In the data rows, 128 means zero.
Some points:
tensor([152., 236., 152., 135., 122., 110., 123., 126., 133., 128., 132., 156., 140., 139., 120.,
        119., 119., 79., 186., 151., 150., 130., 113., 113., 121., 118., 133., 119., 212., 149.,
        122., 116.])
tensor([110., 109., 115., 119., 135., 107., 106., 108., 101., 141., 99., 116., 131., 105., 128.,
        113., 118., 103., 127., 122., 105., 112., 109., 115., 171., 252., 104., 109., 118., 122.,
        110., 94.])
tensor([115., 110., 135., 113., 144., 93., 132., 143., 131., 113., 157., 114., 103., 135., 124.,
        115., 102., 97., 112., 113., 139., 135., 101., 99., 195., 225., 88., 104., 104., 126.,
        111., 115.])
tensor([172., 154., 107., 94., 128., 112., 116., 106., 101., 110., 124., 232., 145., 137., 126.,
        127., 155., 159., 76., 106., 143., 143., 111., 110., 101., 126., 190., 102., 74., 126.,
        126., 118.])
tensor([108., 119., 120., 121., 139., 105., 110., 141., 108., 121., 122., 124., 109., 120., 170.,
        168., 110., 105., 134., 109., 125., 130., 179., 178., 99., 116., 102., 111., 115., 126.,
        131., 255.])
tensor([168., 190., 170., 96., 127., 113., 125., 124., 111., 124., 124., 129., 156., 179., 126.,
        120., 117., 235., 128., 130., 74., 161., 108., 110., 104., 116., 73., 97., 210., 182.,
        125., 119.])
tensor([159., 176., 140., 86., 132., 113., 128., 119., 111., 130., 118., 74., 117., 133., 117.,
        127., 123., 191., 128., 107., 213., 71., 118., 110., 119., 110., 189., 150., 88., 128.,
        126., 120.])
tensor([201., 173., 115., 133., 121., 110., 114., 121., 117., 122., 121., 119., 134., 117., 138.,
        121., 121., 91., 150., 169., 211., 130., 107., 107., 110., 118., 112., 135., 220., 127.,
        120., 120.])
tensor([124., 118., 124., 122., 124., 210., 120., 116., 114., 118., 123., 119., 122., 122., 129.,
        120., 124., 109., 127., 133., 113., 114., 114., 114., 192., 148., 114., 116., 119., 128.,
        255., 117.])
tensor([112., 112., 120., 120., 137., 84., 175., 85., 143., 114., 126., 116., 104., 118., 166.,
        203., 112., 88., 115., 103., 109., 122., 134., 211., 104., 113., 102., 127., 122., 123.,
        131., 72.])
tensor([115., 111., 124., 121., 122., 193., 117., 163., 90., 101., 121., 120., 102., 129., 94.,
        94., 95., 101., 119., 115., 130., 135., 209., 201., 91., 122., 101., 106., 115., 128.,
        111., 94.])
tensor([122., 113., 112., 120., 108., 113., 226., 116., 106., 114., 131., 118., 129., 110., 101.,
        114., 120., 107., 121., 135., 98., 107., 113., 74., 195., 196., 114., 118., 124., 122.,
        104., 230.])
tensor([91., 88., 106., 101., 124., 116., 122., 116., 151., 130., 126., 106., 113., 98., 127.,
        120., 135., 203., 124., 130., 113., 255., 127., 116., 130., 120., 208., 188., 151., 120.,
        126., 117.])
tensor([114., 115., 116., 119., 218., 255., 133., 116., 181., 136., 116., 122., 125., 115., 133.,
        151., 119., 100., 123., 113., 122., 124., 94., 90., 88., 118., 104., 118., 121., 123.,
        95., 123.])
tensor([120., 106., 119., 120., 108., 160., 103., 102., 108., 122., 103., 128., 102., 129., 144.,
        116., 136., 108., 131., 138., 102., 104., 116., 110., 244., 145., 114., 111., 116., 143.,
        84., 101.])
tensor([115., 109., 120., 117., 117., 164., 119., 101., 95., 255., 252., 115., 115., 117., 122.,
        108., 221., 104., 128., 131., 113., 113., 125., 118., 98., 108., 96., 107., 112., 123.,
        118., 120.])
tensor([97., 144., 220., 177., 133., 117., 126., 109., 106., 120., 120., 177., 176., 167., 125.,
        124., 153., 185., 84., 104., 149., 113., 127., 115., 123., 118., 97., 129., 222., 138.,
        126., 121.])
tensor([113., 112., 109., 114., 135., 90., 145., 106., 206., 104., 95., 114., 125., 110., 116.,
        71., 243., 100., 136., 117., 118., 114., 164., 121., 97., 107., 82., 102., 107., 118.,
        130., 130.])
tensor([124., 119., 114., 118., 127., 109., 216., 223., 125., 152., 114., 135., 140., 118., 182.,
        180., 125., 121., 132., 135., 123., 118., 178., 206., 128., 114., 113., 107., 119., 123.,
        126., 174.])
tensor([160., 138., 113., 123., 125., 112., 128., 114., 117., 133., 122., 167., 175., 165., 109.,
        128., 118., 101., 175., 123., 192., 125., 129., 108., 122., 117., 135., 202., 133., 134.,
        126., 119.])
tensor([143., 157., 212., 255., 116., 124., 130., 133., 142., 131., 123., 108., 123., 82., 128.,
        126., 129., 200., 142., 137., 91., 190., 124., 116., 130., 120., 175., 156., 75., 102.,
        117., 123.])
tensor([127., 124., 146., 107., 124., 111., 127., 106., 106., 114., 127., 126., 173., 184., 137.,
        114., 112., 78., 168., 181., 195., 113., 107., 111., 99., 117., 211., 146., 93., 123.,
        120., 118.])
tensor([106., 91., 114., 177., 130., 102., 111., 243., 105., 118., 120., 112., 90., 131., 117.,
        112., 183., 109., 102., 115., 87., 153., 90., 94., 94., 117., 209., 194., 154., 148.,
        131., 115.])
tensor([112., 97., 139., 109., 99., 132., 109., 103., 212., 162., 125., 122., 97., 129., 117.,
        120., 71., 88., 103., 129., 111., 105., 169., 96., 77., 105., 101., 98., 111., 140.,
        128., 106.])
tensor([164., 175., 107., 95., 131., 122., 121., 123., 133., 129., 137., 184., 161., 156., 132.,
        107., 109., 201., 136., 116., 132., 80., 126., 123., 123., 129., 162., 199., 117., 93.,
        123., 122.])
tensor([128., 118., 118., 117., 109., 147., 95., 193., 130., 105., 139., 114., 147., 109., 138.,
        212., 134., 121., 132., 150., 106., 100., 205., 198., 125., 127., 113., 115., 119., 121.,
        112., 79.])
tensor([103., 83., 79., 251., 131., 107., 120., 102., 152., 126., 139., 113., 104., 131., 128.,
        116., 93., 226., 139., 134., 135., 182., 109., 113., 106., 118., 171., 120., 115., 137.,
        129., 115.])
tensor([128., 110., 132., 119., 122., 113., 106., 99., 182., 125., 129., 117., 119., 130., 102.,
        162., 121., 105., 112., 141., 107., 109., 130., 230., 128., 109., 120., 123., 123., 134.,
        125., 238.])
tensor([108., 106., 117., 109., 124., 115., 109., 153., 96., 111., 124., 115., 135., 98., 117.,
        105., 94., 98., 122., 123., 104., 113., 75., 103., 195., 62., 80., 103., 103., 105.,
        138., 103.])
These points spread out most along one direction. Take the direction at right angles to it along which they spread out most. Then take the direction at right angles to both along which they spread out most. Go by this last direction. How many in every 100 of the points above lie lower along it than each point below? Round to a whole number. More than half of the points above lie lower than the first one.
tensor([172., 154., 107., 94., 128., 112., 116., 106., 101., 110., 124., 232., 145., 137., 126.,
        127., 155., 159., 76., 106., 143., 143., 111., 110., 101., 126., 190., 102., 74., 126.,
        126., 118.]) 48
tensor([115., 109., 120., 117., 117., 164., 119., 101., 95., 255., 252., 115., 115., 117., 122.,
        108., 221., 104., 128., 131., 113., 113., 125., 118., 98., 108., 96., 107., 112., 123.,
        118., 120.]) 34
tensor([127., 124., 146., 107., 124., 111., 127., 106., 106., 114., 127., 126., 173., 184., 137.,
        114., 112., 78., 168., 181., 195., 113., 107., 111., 99., 117., 211., 146., 93., 123.,
        120., 118.]) 52
tensor([120., 106., 119., 120., 108., 160., 103., 102., 108., 122., 103., 128., 102., 129., 144.,
        116., 136., 108., 131., 138., 102., 104., 116., 110., 244., 145., 114., 111., 116., 143.,
        84., 101.]) 7
tensor([159., 176., 140., 86., 132., 113., 128., 119., 111., 130., 118., 74., 117., 133., 117.,
        127., 123., 191., 128., 107., 213., 71., 118., 110., 119., 110., 189., 150., 88., 128.,
        126., 120.]) 55
tensor([124., 118., 124., 122., 124., 210., 120., 116., 114., 118., 123., 119., 122., 122., 129.,
        120., 124., 109., 127., 133., 113., 114., 114., 114., 192., 148., 114., 116., 119., 128.,
        255., 117.]) 14
tensor([114., 115., 116., 119., 218., 255., 133., 116., 181., 136., 116., 122., 125., 115., 133.,
        151., 119., 100., 123., 113., 122., 124., 94., 90., 88., 118., 104., 118., 121., 123.,
        95., 123.]) 38
tensor([164., 175., 107., 95., 131., 122., 121., 123., 133., 129., 137., 184., 161., 156., 132.,
        107., 109., 201., 136., 116., 132., 80., 126., 123., 123., 129., 162., 199., 117., 93.,
        123., 122.]) 62
